(in the rows, 128 means zero)
A single turn carries every row of the set below to another of its rows. Some are shown first; where does it send the rows asked next?
G: [133 140 147 169 153  87 141 107 186  90  86 136 115 132 157 135 141 106
 100 141 121 119 124 138 118 153 150 114 124 151 126 131 143 131 151]
J: [123 111 112 144 140  82  87 111 161 156 155  95 128 107 106 141 134  90
 116  98 141 133 129 134 101 157 120 125 150 167 142 135 136 137 149]
F: [141 112 129 148 116 160 132 102 156 133 148 113 147 113 127 111 147 125
  89 128 124 148 128 142 126 128 128 121 123 131 106 120 135 147 158]
L: [133 109 117 119 151 137 124  96 154  99 120 129 136 129 118  94 159 121
 115 111 142  96 119 122 113 156 139 183 134 146 127 160 130 135 170]
D: [162 134 159 120 141 108  89  88 205 118 145 112 134 175 161 130 145 118
  96 130 154  93 122 143 117 146 137 139 163 136 136 150 153 121 152]
Y: [127 102 150 164 145 132 106 125 138 138 135 111 123 137 133 116 142  95
 109 111 119 145 137  95 129 142 134 136 121 167 149 129 102 128 125]
Z: [137 126 122 110 118 123  95 104 167 113 152 144 131 109 116 110 153  88
  96 104 155 110 105 108 124 164 125 164 128 140 156 142 168 117 170]
R: [141 129 177 132 128  81 100  93 196 109 148 116 130 170 131 149 149 106
  91 139 166  97 119 136 122 136 123 129 160 145 149 144 145 116 140]
C: [128 111 168 134 129  98 126 105 147  93 131 144 143 109 117 136 155  74
 102  93 134 108 120 107 115 145 136 161 128 143 158 146 136 143 189]
X: [129 126 174 133 152 110  89  84 194 106 130 110 142 166 151 123 141 130
 118 127 164  98 113 142 120 141 120 126 162 133 137 160 136 126 126]
U: [158 131 112 108 141 105 130  83 185 110 108 101 112 133 161 115 142 102
 104 134 137 110 101 131 115 148 133  92 119 147 158 144 148 143 169]
A: [105 104  94 149 131 116  97 104 144 144 150  88 136 136 126 131 131  79
 104 118 125 128 146 115  98 148 118 133 128 151 130 140 136 128 152]
V: [126 108 138 135 116 141 133 148 149 151 116 131 168 127 137 147 124 102
  72 114 129 128 123 119 118 143 131 120 118 127 135 133 151 123 153]
H: [126 120 133 155 171 117  99 129 156 147 125 113 126 115 111 127 137 126
 126 109 149 131 119 109 121 134 125 139 130 174 150 126  97 120 119]
M: [158 119 118 118 126 145 147  91 170 117 126 114 128 118 158 107 144 126
 101 133 122 144 112 134 125 139 131 100 119 137 131 125 145 143 174]
E: [153 132 145 140 138  70  91 114 184 156 128 127 128 111 105 150 125  96
 103  94 147 127  97 153 114 157 124 118 158 153 141 144 130 139 148]
P: [130 120 134 149 131 114 157 134 169 116  95 143 140 128 156 152 126 109
  82 132 115 132 125 127 114 151 142 113 122 132 130 125 160 125 169]
S: [142 140 184 145 151  93 109  93 193 101 140 126 138 174 147 147 134 121
 108 126 157 102 118 124 130 122 117 130 145 121 134 151 145 134 144]
B: [110 102 146 156 145 127 105 116 170  96 132 178 124 110 121 115 157 109
 124  99 135 116 115 117 125 136 133 161 133 116 137 149 140 145 147]
T: [139 148 122 139 172 116  93 103 189 141 119 122 125 108 115 132 129 136
 120 124 166 110  96 148 115 124 119 138 136 151 136 129 103 121 132]

V turns into Y
G turns into T
R turns into S
Where do these go?
B turns into L
J turns into P

